rotation steps, each row followed by its count of steps
The counts run from 0 to 304.
[ -8  -3   9   5   6  18  20 -10   6  15  -6 -21  -2 -25  17  -9 -15 -12
   0  13 -19  10   7 -25  22  -2  -2 -19 -15  -4  20   9  20 -23  24  26
  -4   7  -4  13   4   4   7  28  17  -6 -28 -12]	113
[-10   7  -8  -3   2  11   0 -20  -9  21  -3 -16  28  -2 -13   5  -5  25
  -7  -6 -16  -1  -8   7  33 -17  -3  14 -15  12  28  21  -3  -2  25   3
  -5 -17   3  -6   3  11  21   7  19  -7  -3  43]	136
[-30 -15  13   0  -3  21 -15  -2   9  14  34 -14  26  30  25  -1 -31 -11
  -1  22 -12  30  16   7   9 -10   6   1  -6  13  -1 -11  -7  -5   6  -9
 -22   8   3  13  -5  21   0  -5   6 -18 -12  -1]	84
[-14 -13  30  24   1  24   8  -4   3  -3   8 -15  15   5  23   0 -15  -1
 -11  21 -22  28  35   2   4 -14   0 -10  11  23  18   4   2 -31  19   2
 -14   3  -2   7  -3   9 -11  -1  22  -8 -17   8]	301
[-22  -5  -1  -8   2  24  -4 -19   1  28   9 -10  31   6  -2  10 -23  14
   6   8  -3  19   5  20  16 -11   5  16 -18   5  14 -10   0  -1  35  10
   4   0  -8   1  -5  28  26   6   0 -13   3  24]	7
[-13  12   5  47 -11  31  17  15  29  21  15  -8 -14  -8   4 -11 -15 -11
  14  13 -33   4  15 -15  -7 -11  15  -2 -23   5   6   2 -12  -8   6  10
   4 -17 -18   3   1  17  11  12  19   1  -6  -3]	174
[ -4  -2  23  14  -5  30 -11  14   1   9  22 -13  -5   5 -14  17 -15   2
  -7  11   8  16  11  31   4 -12  18  11 -38  14  -1  -8 -22   8  13  11
  -7 -12 -20   5   1  29   9  -2  22 -11  16   8]	156
[-20  -1  -4  12   2  -1 -19   1  16  11   2 -32  20   5   8  -2 -22   7
  -4  18 -18 -15  -2 -12  26 -26   3 -11 -16   4  13  21 -10  22 -16 -15
 -28 -12  -2   7   6   4  17  10  34  -2 -19  11]	202
[-17  -2   4   9  -3  30  -5 -22  -7  20  13   0  28   9 -24  14  -3   9
 -19   5   8  13  13  12  15  -8  13  14 -17  15  14  11 -15  -3  19   8
  -9 -12  -5 -15  -6   8  26  -2  28 -14  16  28]	77
[ 15 -15  10   2 -29  29  12  -7   6 -14  -9  11 -14 -22  -1  -8  -5  18
  -5  25 -25   3   2  -2  -6  10   7 -18 -28  12  -6   0   7 -15  25  12
  -1 -13  -6  19  11  14   5   4  34 -10   1 -27]	31
[ -2   4  -4   4   5   5 -10 -21  25  -3 -26 -21  18  -1  15  -6 -13  30
   9  32 -15 -11  10 -19  27 -19  -4  -5 -14   3  22   5   3   9  23 -11
 -10  -5   1  13  11   9  31  13  35   8 -16  -2]	132
[  9  -9  11 -26 -23  25  -4 -21 -15  -9   5   2  22  -2 -19   9   1  26
 -25  11  -2  14  -3  16  11   1   7   4 -19  19   9   8  22 -14  30  11
  -8  -6   9  15   4  20  17   3  20 -27  -2   5]	287
[-18   3  10   6 -27  20   4  10  24   3  21  -2 -10   3  15 -17 -21 -11
  10  23 -38  10   4 -18  -6  -1   9 -15 -19   4  -9   3   2  -7  -5  -2
  -8  -5   0  28  13  25   3   2  10 -13 -24 -34]	33
[-11  -3   8  -2   1  18   7   7  -5  44  12 -19   2 -12   2 -15 -25 -14
  12 -15 -25  12  -5   2  16  -6  -5  -9 -36  -7  11  12  11 -11  11  33
   5   2  -9  -1  -6   9   8  26 -17 -13 -19  10]	254
[ -8   9  18  28   9  16  21   4   9  19   5 -29  -6 -22   2  -6  -9 -17
   3   6 -15   6  15 -28  25 -11   2 -10 -23   6  29  20  -1 -17   6  23
 -12  -5  -1   2   1   0   2  24  36  -8 -15   3]	45
[ -2 -17  19   5 -16  23   9   7 -16  10  17  -5   3  -8  -3   0  -8  14
  -5  -8 -33  18  10  33 -12  -2  -8  -6 -26  23  -1  13   0 -22  20  12
  -2 -11  -3   7  -1  20 -19  -7  -3 -31 -12  18]	236
[ -8 -30  11 -19 -31  23 -16  -5 -27   0  21   7   6   9  -2   4 -14  11
  -9   8 -26  14   0  33   6   1  -5 -17 -26  13 -14   0  -1  -6   3   3
 -15  -4   2   8   2  23 -13 -14  13 -36  -8   4]	20
[ 18  -5  17  -7 -20  33  21 -10   6  -6 -13  -2 -22 -23 -10 -10   9  13
   7   3 -19  11   9 -13   1   9   1 -17 -41   3   0  16   7 -16  28  25
  11  -4   2   7   5  10  18  12  26 -17  -4 -18]	40
[ 15  -6   5 -17 -12  -2 -21   3  -1  -2  -7 -29   6   3 -21  -5 -10  27
   2  -4 -13 -20  -7   8  16 -16 -15 -18 -50   8   3  22  -4  30 -11   1
 -19  -4   1   7   7   3  22   3  15 -12 -21  -1]	129
[ -4 -17  22   5 -12  21  -8   9  12  -5  14 -16   9  10  32  -6 -30   4
   1  24 -19  25  16  15   2  -6  -2 -15  -8  16  -1 -11   3 -13  14   4
 -15   6  -8  31   1  31  -9  -3   1 -12 -19 -21]	231
[-14  -6   6  11   7  -5 -10   9   9  28  10 -42   4  -2   7  -3 -28 -18
  12   8 -14  -8  -2 -23  33 -20  -3 -17 -29 -14  10   4  -4  14 -16  11
 -21   7  -7   7   1   4   8  25  17  -7 -18  -2]	262
[  2  10   7 -13   2  13   5 -14   1  13 -16 -21   6  -2  -7  -7   8  40
  21 -13 -19   2  13   6  13 -14 -17  -1 -37  13  24  15  -5   4  32  10
   3 -10  -1  -6  -2  10  28   2  12  -4  -2  22]	58
[ -1  -4  -4  -6 -15  10  -7 -28   5 -10  -7  -4  34   1   0   3  -8  21
 -25  31 -13  -5   5 -13  17 -13   6  -6  -8  16  11  19   1   1  13 -18
 -24  -6  10   6   4   4  30   4  47  -8  -6   3]	210
[-26   8  -6 -13  10  12  -5  -9   6  27  -1 -20  18   1  18   3 -16  26
  11   3 -25  10  -7  -3  34 -11  -8   9 -14  -1  32 -11  -3   9  28   6
  -1  -7   4   9   6  34  13  13  14   1 -16  28]	273
[  7  -7   0 -28  -8   2  -7 -20  11  -5 -27 -23  19  -1  14  -8 -13  39
   9  17 -15  -5   1  -4  23 -17 -15 -15  -8   1  22  10  15   3  29   3
  -5   3   2  14  11   8  24  15  12  -1 -21  -3]	131
[-12  14 -13   7  -2  -3 -18   6  25  23  11 -32  22  13  10  -5 -32   5
  -2   8 -16  -2  -3  -4  22 -25   2  12 -22   3  18   4  -9  25  -3  -1
  -5 -13 -16  14   4  19  32  19  -2   0 -14  13]	65
[-13   0  11  41  -9  18  13  -1  11  26   0 -17   3 -11   0 -15 -22 -23
   3  10 -21  -2  13 -29   7 -13   8 -24 -18  -5  13  27  -2  -7 -10  13
 -18 -11 -15  -2  -8  -6  17  18  20  -6 -11 -10]	252
[ -1  10   9  24  16  -3  -5  13  11  21  -3 -49  -1  -6   1  -6 -23   1
  12   5 -12 -10   3  -7  21 -23  -4  -7 -26  -3  27  14  -9  10  -5  16
 -16  -2 -17   5   5   5   9  24  22   3 -17   5]	55
[ 14  -6  13  13 -27  32  13  -5   4   8 -12   5 -17 -24 -19 -11  -5  17
   6   1 -20  -6   5   9 -11  -1   9 -19 -49   2  -2  16   2  -9  19  27
   7 -14 -18  -4   4   6  26   8  12  -9   6 -13]	247
[  2   0   7  16 -27  21 -11  29  -6  12  23  -5 -20  -8 -13  -1 -25   1
   0   4 -30  11  -6  34  -6   0  10  -1 -39  16 -14  -6 -13  -1   2  17
   1 -19 -19   8   9  35  -7   2   8 -16  -2   0]	97
[ 11 -12   1 -36 -13 -11 -25 -10   2  -3  -6 -28  20   3   2 -13 -18  33
   5   3 -18 -11 -13   9  17  -8 -17 -19 -32   8   7  12  16  12   5  -2
 -15   3   8  14  13  14  21  12   0 -14 -28  -3]	130
[ 15 -23  16  10 -22  27  15  -1 -19   0  -3  -2  -9 -16 -11  -2  -3  21
  -8   4 -26  12   9  28  -7  -2  -4 -20 -29  22   1  11   4 -23  25  17
  -3 -12  -9   1   2  17 -12  -3  13 -15  -2   3]	237
[ -7   2   1  -7  -7  13 -17  -1   7  19  -3 -15  -2   6 -21   1   3  24
  16 -12  -6 -11   5  -8  14 -21  -9 -10 -55  -4  -1  14 -25  33  -5   5
  -5  -5   3 -10  -3  10  26  -2  29 -12   4   7]	266
[-15   8  -5 -12  -2  13 -11 -12   6  17  18 -18  34   4  10   6 -35   5
 -13  15 -10  16  -8  12  27 -13  12  20   0   8  25  -9  11  -5  23  -2
  -5 -10   0  26   8  28  20  23   2  -7 -18   9]	213
